In the rows, 128 means zero.
One turn moves every row onto another: examples first, then more rows asked
bipes: [130 135 131 145 153 120 146 141 146 157  92 155 118 168 101 127 141 133
 150  98]
Lolok: [127 152 143 164 114  90 161 148 133 134 138 117 137 170 104 142 151 141
 135 120]
pom: [147 155 125 157 149 107 167 135 128 142 124 158 149 147 126 125 124 124
 134  89]
Bolan: [118 151 106 161 147 109 169 125 145 126 134 138 149 139 121 148 145 107
 121 104]
ruvot: [124 147 141 133 144 100 160 137 146 134 130 161 138 164 120 125 113 123
 167  98]
nir: [122 116 124 176 110 136 151 128  98 146 122 152 111 167 134 151 152 131
 117 118]
vom: [122 119 100 154 148 145 133 138 124 145 115 168 118 153 155 149 147 115
 146 115]
tezo: [107 109 132 143 113 136 140 125 116 120 139 138 114 165 133 151 142 116
 157 145]
sibo: [118 160 131 130 144  98 151 143 159 136 149 137 136 163 137 148 137 113
 171 126]
vomef: [113 114 132 140 120 131 129 151 128 138 122 155 105 180 135 144 141 136
 175 133]
zotu: [133 142 142 138 148  99 160 143 145 136 112 153 141 166 115 118 134 134
 148  86]
Zuli: [109 167 126 153 130  94 164 139 154 154 143 161 121 171 131 156 126 121
 158 111]
vuro: [128 138 164 133 130  94 167 130 130 132 130 131 138 172 114 121 138 127
 141 100]
mige: [103 122 114 173 114 127 136 150 115 143 136 143  94 152 133 152 159 136
 123 123]
kepo: [122 131 166 130 132 111 153 125 131 150 116 123 115 179 100 131 150 124
 145 118]
buvi: [142 143 137 149 143 128 160 106 110 144 134 122 137 142 120 141 144  98
 127 129]
mumar: [116  99 133 152 120 134 139 132 112 124 117 126 119 167 126 138 168 129
 125 126]
pape: [123 126 120 168 119 134 139 148 116 159 115 172 104 177 143 151 140 140
 148 115]
Biv: [121 143 127 134 152 123 147 133 151 151 113 165 116 164 109 137 118 117
 177 114]
Pok: [141 150 140 145 141 106 172 116 118 132 143 138 152 146 131 131 131 106
 131 106]
Bas: [ 98 120 115 153 121 132 128 144 122 129 149 137  98 146 137 153 151 122
 146 139]
valid: [141 161 132 158 132 102 169 137 125 146 135 166 140 157 124 132 107 127
 151 100]
lol: [121 103 121 139 147 141 126 148 132 130 106 143 122 163 139 135 164 128
 149 118]
Livil: [131 152 141 149 143  92 154 156 150 147 122 123 137 173 125 135 168 139
 134 103]
mil: [141 159 118 169 131 124 158 127 118 164 126 165 121 153 112 148 108 120
 154 121]
Risuf: [104 116 113 150 137 131 124 156 130 137 127 135 100 149 141 143 172 130
 135 121]
bagi: [149 150 112 168 151 130 155 127 119 159 108 153 134 141 114 138 132 120
 128 106]
nase: [122 154 118 155 157 101 163 142 155 149 117 144 137 159 130 142 161 123
 121  86]
gipa: [141 154 153 154 121  99 174 123 112 143 145 141 141 162 123 132 125 123
 132 108]
razog: [115 118 110 161 124 145 148 116 109 133 138 158 119 151 147 159 138 104
 135 131]
dum: [116 129 152 115 149 120 149 114 141 137 127 126 124 161 113 135 142 100
 159 128]
zuv: [138 148 153 158 117 117 163 114 104 157 138 128 122 163 111 145 133 116
 134 133]
Kiti: [101 122 101 156 141 134 127 149 130 140 130 150 100 142 148 149 161 122
 135 118]
puviz: [ 99 126 102 160 129 136 133 139 121 134 143 147 101 137 142 156 152 117
 134 129]
siru: [115 159 126 174 110  92 174 136 137 143 146 147 127 167 108 156 126 131
 138 114]
dezoz: [ 99 126 113 162 120 127 130 155 123 151 134 153  87 159 140 153 154 137
 141 122]
riku: [121 152 120 143 143 104 157 131 146 115 149 120 152 145 123 146 143 107
 148 128]
kiga: [124 140 154 122 141 101 166 121 137 123 141 136 145 161 124 124 131 109
 154 108]
gisad: [ 98 123 122 150 122 127 124 157 128 140 139 144  92 157 140 151 154 132
 156 133]
ruto: [105 115 119 160 122 128 128 151 118 133 133 127 101 151 131 145 170 133
 125 126]

ruvot turns into kiga
vomef turns into tezo
And these:
siru turns into Zuli
Risuf turns into ruto
mil turns into Biv

